In the rows, zero is written as 128.
The same turns and mirrors carry the whole set onto itself and the rows of a family onto each other. Which other rows belong to the same family as each row named below? List them in the order they appear above.
These 15 rows form 3 families of 5 rows each.
Q: [110 128  82 123 136 135 110 166 132 159]
S: [102 118 100 142 142 105 107 137 132 147]
G: [ 99 125  98 150 133 116  90 145 131 152]
F: [133 121 116 129 133 142 138 177 127 137]
P: [123 127 111 165 137 109 126 124 119 134]
C: [132 145  92 166 130 113 125 127 115 143]
H: [143 127 120 157 130 133 146 149 115 128]
J: [112 124 103 127 128 133 100 180 134 150]
V: [108 134  79 146 137 111 105 135 130 157]
N: [107 115 103 120 140 124 112 170 138 150]
W: [139 132 116 142 120 144 126 181 128 139]
E: [135 135  95 128 128 150 131 175 116 145]
D: [143 137 119 172 121 135 134 149 121 133]
Y: [119 133 108 177 130 118 111 127 123 142]
L: [148 144 101 154 124 136 140 152 107 136]

Same family as E: Q, C, V, L
Same family as J: G, W, D, Y

The same turns and mirrors carry the whole set onto itself and the rows of a family onto each other. Which other rows belong to the same family as each row named below? List them in the order they appear above.
These 32 rows form 4 families of 8 rows each.
gelub: [127 125 142 130 124 120 119 128 129 139 105 117 131 101 143 130 143]
dud: [133 160 138 122 127 117 123  87 110 115 133 136 126 137 128 125 117]
puz: [134 147 115 144 122 132 100 123 124 110 125 115 108 126 136 137 130]
Fopo: [134 119 108 123 144 132 169 135 129 136 134 143 151 136 113 136 114]
mipa: [140 142 116 130 147 142 167 122 131 135 116 153 151 123 118 126 111]
nuzer: [141 149 100 131 124 131 152 107 130 115 131 133 135 157 110 154 117]
veg: [138 118 111 130 133 138 154 140 138 144 107 124 160 124 116 142 133]
gifan: [139 156 114 121 149 121 171 116 126 118 119 132 121 148 111 142 111]
nub: [142 139 109 111 136 136 159 121 118 137 123 135 158 143 101 127 118]
Runa: [137 122 128 115 142 124 149 145 141 147 105 139 141 105 118 142 130]
Paz: [129 136 131 137 133 119 102 113 104  98 139 116 125 131 130 118 121]
Nodat: [141 154 117 117 132 114 146 107 131 115 131 148 113 141 114 158 109]
luf: [136 134 137 122 114 115 105 130 124 124 122 102 107 132 140 135 121]
fesol: [135 130 127 133 139 131 103 145 125 126 111 104 129 106 130 123 140]
Luma: [132 131  98 138 116 129 152 136 139 129 114 117 123 140 124 161 130]
sikur: [134 141 106 151 130 135 160 125 143 122 114 142 119 132 135 155 114]
kef: [125 145 132 138 115 112 119 108 126 120 119 117 104 129 143 146 133]
sig: [143 140 148 102 126 122 112 121 108 133 126 115 136 130 123 105 113]
nodu: [128 120 138 135 138 125 105 131 108 116 128 112 137 112 132 111 130]
supi: [147 144 129 104 147 125 153 114 127 133 123 157 149 124 105 130 112]
lag: [136 132 115 134 125 117 141 135 148 125 112 137 109 121 131 168 126]
gab: [130 112 110 131 142 127 167 143 141 132 125 126 140 133 114 151 126]
zud: [128 133 135 125 138 123 108 121  96 115 138 121 133 124 128 102 121]
sep: [145 145 140 132 120 125 103  98 123 107 138 124 132 137 136 126 110]
posuk: [141 158 121 125 139 127 107 106 109 104 136 120 122 137 115 119 120]
Loseg: [141 143 128 121 144 138 106 124 110 127 127 124 150 112 117 100 126]
kof: [124 127 129 137 125 120 104 133 107 113 132 111 116 123 141 122 127]
ded: [135 128 107 125 143 124 169 121 129 119 137 133 138 149 108 147 114]
didas: [141 120 147 133 124 128 102 126 133 129 117 116 146 111 140 122 125]
Guta: [129 123  99 137 132 128 165 133 134 125 137 135 127 144 120 156 116]
rame: [134 141 147 109 138 122 126 108 112 140 118 129 149 112 126 108 131]
Bafon: [134 129 119 126 149 127 171 143 137 135  99 122 129 122 118 141 128]

Same family as sikur: mipa, gifan, luf, sig, sep, didas, Bafon
Same family as kof: Fopo, Paz, nodu, gab, zud, ded, Guta

The same turns and mirrors carry the whole set onto itself and the rows of a family onto each other. Which other rows belong to the same family as each row named below? List them in the order they appear above.
These 30 rows form 5 families of 6 rows each.
Nel: [141 124 116 144 154 127 130 143 126 105]
fenik: [136 107 118 123 115 135 116 139 155 125]
navar: [131 138 132 127 142 124 150 133  99 137]
Melu: [114 135 147 110 112 132 135 122 143 139]
lal: [139 123 118 141 155 132 126 139 121 102]
goka: [129 141 135 127 146 122 146 131 101 141]
daf: [113 136 142 107 113 135 135 117 140 141]
bab: [136 123 122 147 159 125 128 144 127 109]
Valo: [131 107 113 119 113 127 122 134 154 120]
sedu: [144 120 116 145 152 124 136 141 119 105]
guleb: [134 108 116 126 120 127 116 134 160 123]
Tirad: [129 142 138 130 145 127 146 130 104 143]
kot: [118 135 145 108 116 139 133 113 145 142]
fiz: [115 121 138 124 139 138 116 163 128 122]
Fama: [144 119 114 144 159 129 130 137 124 110]
Fifit: [134 110 115 123 114 132 120 136 160 123]
musor: [117 125 138 118 143 134 120 166 129 128]
tigo: [131 141 136 131 154 119 150 129 108 136]
Gili: [148 137 126 133 135 123 131  96 132 140]
tav: [146 140 128 134 126 126 128  96 132 127]
fer: [127 107 120 123 119 137 126 134 162 126]
Pefe: [132 142 138 131 143 119 141 128 100 142]
fasa: [115 130 139 104 110 135 135 119 140 138]
vure: [150 138 124 138 128 126 130  96 132 133]
mulif: [113 124 135 122 139 136 115 166 131 127]
Sibi: [114 138 146 111 109 137 134 116 139 131]
Zazul: [116 119 134 128 137 135 119 168 137 131]
mag: [143 134 124 141 125 126 132  95 136 133]
Lada: [120 124 135 122 132 136 114 167 127 129]
talo: [146 138 122 139 125 125 125  98 126 135]

Same family as Valo: navar, lal, Sibi, Lada, talo
Same family as Zazul: bab, kot, tigo, Gili, fer
Same family as Melu: guleb, Tirad, Fama, musor, mag

